In the data rows, 128 means zero.
Some points:
[114 135 135 113 106 152 111 200 190 101 109 123 106 136 135 144 166 128
 173 131 114 226 102 115 119 141 145 119 128 116 149 106 135 121 118  96
 110 111 129 113 152 117 121 118 102 141 106 156 111 137 111 151 117 108
 125 191 142 120 119 105 119 108 109 107]
[ 90 132 132 110 109 160 138 159  85 104 128  97 118 105 143 109 145 116
 171 134 167  84 166 129  88 142 117 140 109 130 114 100 131 107  88 151
  92 168  82 105 143 138 143  90 134 147 164 159 145 149 101 138 150 135
 146 127 131 155 109 164 141  99 153 112]
[109 126 107 158 116 113 128 151 108 111 140 110 119 108 131 118 148 135
 135 117  96 121 255 129 120 135 116 121 131 136 119 112 127 115 116 168
 118 171 112 117 131 139 130 115 156 126 140 161 124 125 121 119 173 127
 153 122 122 142 106 137 111 170 133 119]
[102 143 146 106  96 153 144 131 155  96  95 133 135 155 130 114 147 127
 149 101 117 154 146 138 130 150 167 109 100 141 114 104 133  91  92  96
  89 146 114 104 198 140 147  93 152 104  95  85 132 155 135 130 129 112
 166 119 158 154 117 160 158  92 142 101]
[112 104 126 131 107 132 129 115 141 164 134 151 103 131 161 164 122 143
 149 176  76 102 124 144 134 140 108 154 135 122 153 150 115 156 116  93
 116 135 120 142 126 140 106 134  93  90 152  98 126 101 132 168  78 135
  91 109 111  85 158 119  97  73 126 193]
[160 160  88 106 104 126 121 129 141  83 112 138  87 171  92 147 100 125
 103 159 112 107  94 111 112 146 158 137  74 129 125 118 129 163 161 106
 151 113 131 165 115 105 112 146 151 131  99 146 116 112  83  98 151 119
  69 147 151 101 128 104 126 158  89 120]
[112 139 103 113 114 124 107 129  99 126 142 143 147 130 110 146 106 117
 123 113 200 132 123 140 159 136 148 150 171 139 105 118 129 123 101 116
 136 131 155 132 109 108 126 165 234 149 109  96 144 138 103 125 126 137
 170 113 104 134 106 130 137 163  89 131]
[116 132 152 116 130 107 101 255 138 112 124 143 107 134 136 135 131 139
 153 147 156 206 138 127 135 141 124 122 117 125 164 132 127 110 150 125
 104  91 108 103 129 133 141 140 113 160 102 126 129 111 116 159 124 103
  98 159 140 133 129  98 119 107 132 111]
[138 118 105 160 134 117 105 113 107 124 167 111 121 111 103 113 127 117
 110 114 154 105 164 153 103 113 118 145 143 145 103 112 126 128 104 155
 165 166 156 125 105 112 129 122 100 116 117 103 133 150 104 110 204 117
 172 122 108 111 108 160 120 170 210 140]
[170 111 121 134 148 112 152 112 135 208 149 142 126 124 140 107  92 134
 107 141  91 108 108 118 111 116 125 141 110 208 147 175 106 152 117 104
 147 120 121 151 123 102 121 115  91 118 162 128 129 111 173 112 117 125
  95 132  94 102 164 136 141 130 109  88]
[138 105  99 140 135  96  96  79  94 160 140 161 115 110 130 103 113  98
  99  98 127 110 116 164 157 142 104 150 149  94 106 113 104 128 148 112
 137 152 149 134  89 110 120 123 169 150 116 109 128 109 131  95 193 127
 125 117 103 102 101 119 125 141 173 178]
[164 113  81 143 115 101 107 118 115 170 139 155 150 166 142 205 109 127
 131 148 105 103  96 168 126 136 164  85 144 108 142 140  98 147 129 105
 139 113 147 152 102 108 121 150 137 150 123 128 128  98 103 114  97 110
  94 120 107 101 104 104  95 126  77 149]
[111 140 121 115 161 132 234 113 149  99 105 126 173 132 107 114 162 135
 107 111 110 124  90 108 140 108 153 113 144 116 123 153 134 115 116 105
 144 118 129 130 150 113 113 130  95 115 126 101 106 162 191 110 143 111
 132 126 146 111 119 182 159 105 102 125]
[102 121 163 101 133 127  90 122  99 120 102 107 117 124  92 132 113 115
 122 103 178 134 149 136 165  98 108 135 171 133 112 105 128 131  99 138
 150 149 109 129 130 127 122 138 197 132 114 149 130 142 118 141 147 125
 169 123 146 172 128 117 128 163 215 120]
[137 127 141  91 140  89 115  80 155 120 141 148 129 141 112 149 126  75
 149 165  99 103 120 110  86 117 106 138 140  61 159 121 133 141 135  94
  77  92 149 114  62 124 146 154  95 146  90 146 133  96 139 102 117 136
  94 128 130 127 117 143 111 123 113 145]
[ 84 115 132 124 109 162  82 125 134 102 131  83 161 140 130 156 119 133
 164  79 116 160 131 128 169 127 145 123 125 122  93 122 140 105 139  84
 157 133 135 102 134 119 142 139 186 102 107 158 132 146 135 134 130 164
 155 119 174 169 105 131 158  88 118 137]
[111 113 137 125 105 146 132 175 187  99 110 143 152 134 149 112 136 135
 186 130 153 225 105 129 115 125 122 110 133 108 130 109 149 140  93 131
 130  86 119 128 165 122  94 104 137 130 140 171 116 128 129 127 125 126
 140 166 127 121 110  94 168 101 117 104]
[111 129 115 167 166 129 161 122 104  99 107 111 122 109 105 116 150 117
 109 110 128 101 158 150  99 103 116 134 138 142 115 112 135 118 122 221
 159 132 131 126 159 139 145 104  95 114 139  98 137 154 145 107 156 126
 183 124 133 114 116 184 125 188 153 123]
[119 159 221 123 110 129 110 156 115 130 127 160 110 209 140 157 117 126
 135 133 166 127 105 127 131 137 150 127 121 115 102 122 149 158 200 112
 123 103 140 109 122 119 142 175 117 135 113 119 110 117 113 143 125 120
  83 143 162 123 103 103 121 122 100 128]
[189 138 121 114 163  98 129 112 120 162 141 140  79  97  92 139 111 133
  97 164 103 119 120 101 105 135 110 107 118  88 134 152 147 181 149 128
 141 135 147 133 121 115 133 141  91 107 107 110 146 122 105 192  82 155
 129 121 108 132 173  96  90 150 138 104]
[104 138 122 100 164 144 128 132 113 139 127 152 153 148 137 101 152 119
 102 101 157 137 142 164 149 148 154 144  95 171 132 168 137  95 146  59
 151 127 130 147 148 153 102 116 172 153 125 129 145 174 132 152  89 144
 145 105  82 166 123 155 129 143 131 130]
[113 146 123 114 143 123 225 115 162 102 108 122 161 139 109 114 156 119
 112 109 113 120  95 113 134 111 173 114 153 118 110 143 134 115 125 105
 134 120 121 132 163 114 115 108  98 113 110 103 104 161 192 114 131 113
 155 123 181 114 117 107 173 109 102 100]
[ 97 105 129 110 100 149 162 126  88 118 154 106 133  97 136 102 146 161
 119  98 141 133 173 129 166  95 108 132 138 154 113 101 136 113 117 155
  97 159  80 124 146 133 154 110 166  95 167 154 135 145 120 129 151 136
 157 111 136 166 132 176 131 183 139 120]
[ 93 139 117 162 150  98 146  95  93 132 136  71 111  97 134 107 148 124
 139  95 134  82 162 124  72 127 105 152 138 136 121  96 123 104 134 157
 115 136 154 140 122 118 115  92 176 107 180 141 153 156 143 143 103 119
 138  99 105 161 106 126 132 145 144 136]
[178 171 133 160 150 112 106 125 142 163 132 100 164  91 147 152 119 134
 109 142 102 100 115  94 155 119 101 142 122 114 159 138 117 139 177 123
  97 108 112 145 111 177 103 118  73 168 172 120 126 117 137 121  98 138
 107 101 109 123 175 118 111  92 125 109]
[159 131 122 170 157 182 147  80 127 147 151  85 112  87 128 104 127 150
 160 143 110 125 126 159 156 126 112 140  98 162 119  90 134 100 130 167
 166 144 138 143 151 160 157 126 114  99 143 136 126 137 167 134 180 144
 132 117  83 100 153 139 108 142 143 135]
[101 146 161  94  88 145 123 201 132  97 112 128 149 130 142 132 140 148
 167 134 162 193 117 135 130 130  99 135 111 102 148 112 124 102 140  95
 120  84 137 103 114 139 162 137 102 151  93 141 164 105 110 152 130 111
 135 164 161 156 115 130  91 107 140  97]
[146 100 125 147 129 107  99  99  92 166 158 170 102 115 141 109 120 116
  95 127 133 100 155 138 180 114 116 152 148 140  95 148 101 131 148 122
 143 159 161 133  93 107 118 126 157 110 115 114 132 112  86  97  99 116
  82 124 103 118 104 120 121 124 172 194]
[184 104 113 136 124 155 100 110 130 173 141 147 135 101 135 187  89 121
 102 139 118 107 107 172 119 143 116 141 108 109 140 148 129 137 120 126
 129 134 137 151  99 106 133 134 102 102 131 117 133 111  92 107 108 106
 114 124 106 115 213 117 139 135 103 201]
[135 114 122 120  93 128 130  98 153 161 118 152 114 142 159 135 103 139
 166 154 112 116 119 107 122 117 112 145 113 117 211 139 123 198 108 135
 110  67 127 136 108 152 128  96  76 142 170 112 123 100 122 123 124 131
 102 123 140 111 194 133 118 135 107 148]
[164 108 116 151 152 104 171  98 137 147  93 145 131 101 123 115 177 117
  99 109  86  91 135  96 100 106 109 106 139 173 118 107 130 113 112 186
 166 133 119 125 123 145 109 104  81  99 140 142 140 154 160 103 108 127
 144 123 118 108 126 144 128 177 143  84]
[150 151 128 109 103 140 138  99 142  70 140 130 148 116 155 132 169 141
  95 159 108 137 102  95 114 155 157  83 107 101 157 153 137 112 134 144
  82 145 108 156 133 146 123 114 108 151 184 131 140 107 124 144 110 175
 134 120 128  99 125  74 164  85 113 133]
[180 118 124 144 103 103 115 131 124 142 132 142 144  98 117  82  80 103
  98 123 165 140 129 141 125 130 115 153 149 118 116 182 115 158 107 110
 162 152 155 154 102 112 149 158 146 115  88 123  92 112 115 132  91 126
  68 142 114 140 124 111 122 127  76 171]
[118 119 115 143 173 135 160 125 114 111 117 117 121 121 128 121 164 129
 117 118 107 112 105 116 111 115 123 118 131 139 122 117 137 122 121 255
 116 139 126 124 146 137 119 117 106 119 137 110 127 144 153 118 167 123
 142 126 122 117 120 177 123 113 130 108]
[104 109 128 151 160 164  73 124 135 137 132  97 137 194 116  94  81 141
 120 148 148 128 113 103 157 117 143 105 146 133 105 147 119 129 142  94
 131 106 105  90 144 154 163 195 160 133 123 134  94 103 155 106 129 153
 149 110 152 149 133  99 153 114 140  97]
[ 91 148 184 102 119 115  95 149 152 111 115 115 119 162 122 138  96 170
 135 136 147 135  86  96 114 168 162  86 110 141 134 145 137 110 155 100
 105 129 115  92 140 124 103 160 124 189 106 151 123 105 110 158 104 129
 114 166 172 153 128  96 116 104 104 112]
These points spread out most along one direction. Take the direction at right angles to it along which they spread out most. Go by this last direction. For each point below, how far along it does it lie, from 0 to 99? 50 is the average, and the first point above lies past it. One standard deviation of the points above along it is 16.
[102 121 163 101 133 127  90 122  99 120 102 107 117 124  92 132 113 115
 122 103 178 134 149 136 165  98 108 135 171 133 112 105 128 131  99 138
 150 149 109 129 130 127 122 138 197 132 114 149 130 142 118 141 147 125
 169 123 146 172 128 117 128 163 215 120] -> 62
[119 159 221 123 110 129 110 156 115 130 127 160 110 209 140 157 117 126
 135 133 166 127 105 127 131 137 150 127 121 115 102 122 149 158 200 112
 123 103 140 109 122 119 142 175 117 135 113 119 110 117 113 143 125 120
  83 143 162 123 103 103 121 122 100 128] -> 58
[101 146 161  94  88 145 123 201 132  97 112 128 149 130 142 132 140 148
 167 134 162 193 117 135 130 130  99 135 111 102 148 112 124 102 140  95
 120  84 137 103 114 139 162 137 102 151  93 141 164 105 110 152 130 111
 135 164 161 156 115 130  91 107 140  97] -> 75
[170 111 121 134 148 112 152 112 135 208 149 142 126 124 140 107  92 134
 107 141  91 108 108 118 111 116 125 141 110 208 147 175 106 152 117 104
 147 120 121 151 123 102 121 115  91 118 162 128 129 111 173 112 117 125
  95 132  94 102 164 136 141 130 109  88] -> 27
[160 160  88 106 104 126 121 129 141  83 112 138  87 171  92 147 100 125
 103 159 112 107  94 111 112 146 158 137  74 129 125 118 129 163 161 106
 151 113 131 165 115 105 112 146 151 131  99 146 116 112  83  98 151 119
  69 147 151 101 128 104 126 158  89 120] -> 43
[180 118 124 144 103 103 115 131 124 142 132 142 144  98 117  82  80 103
  98 123 165 140 129 141 125 130 115 153 149 118 116 182 115 158 107 110
 162 152 155 154 102 112 149 158 146 115  88 123  92 112 115 132  91 126
  68 142 114 140 124 111 122 127  76 171] -> 34
[114 135 135 113 106 152 111 200 190 101 109 123 106 136 135 144 166 128
 173 131 114 226 102 115 119 141 145 119 128 116 149 106 135 121 118  96
 110 111 129 113 152 117 121 118 102 141 106 156 111 137 111 151 117 108
 125 191 142 120 119 105 119 108 109 107] -> 75
[189 138 121 114 163  98 129 112 120 162 141 140  79  97  92 139 111 133
  97 164 103 119 120 101 105 135 110 107 118  88 134 152 147 181 149 128
 141 135 147 133 121 115 133 141  91 107 107 110 146 122 105 192  82 155
 129 121 108 132 173  96  90 150 138 104] -> 30
[137 127 141  91 140  89 115  80 155 120 141 148 129 141 112 149 126  75
 149 165  99 103 120 110  86 117 106 138 140  61 159 121 133 141 135  94
  77  92 149 114  62 124 146 154  95 146  90 146 133  96 139 102 117 136
  94 128 130 127 117 143 111 123 113 145] -> 39
[178 171 133 160 150 112 106 125 142 163 132 100 164  91 147 152 119 134
 109 142 102 100 115  94 155 119 101 142 122 114 159 138 117 139 177 123
  97 108 112 145 111 177 103 118  73 168 172 120 126 117 137 121  98 138
 107 101 109 123 175 118 111  92 125 109] -> 33
[118 119 115 143 173 135 160 125 114 111 117 117 121 121 128 121 164 129
 117 118 107 112 105 116 111 115 123 118 131 139 122 117 137 122 121 255
 116 139 126 124 146 137 119 117 106 119 137 110 127 144 153 118 167 123
 142 126 122 117 120 177 123 113 130 108] -> 50
[111 140 121 115 161 132 234 113 149  99 105 126 173 132 107 114 162 135
 107 111 110 124  90 108 140 108 153 113 144 116 123 153 134 115 116 105
 144 118 129 130 150 113 113 130  95 115 126 101 106 162 191 110 143 111
 132 126 146 111 119 182 159 105 102 125] -> 56
[159 131 122 170 157 182 147  80 127 147 151  85 112  87 128 104 127 150
 160 143 110 125 126 159 156 126 112 140  98 162 119  90 134 100 130 167
 166 144 138 143 151 160 157 126 114  99 143 136 126 137 167 134 180 144
 132 117  83 100 153 139 108 142 143 135] -> 40
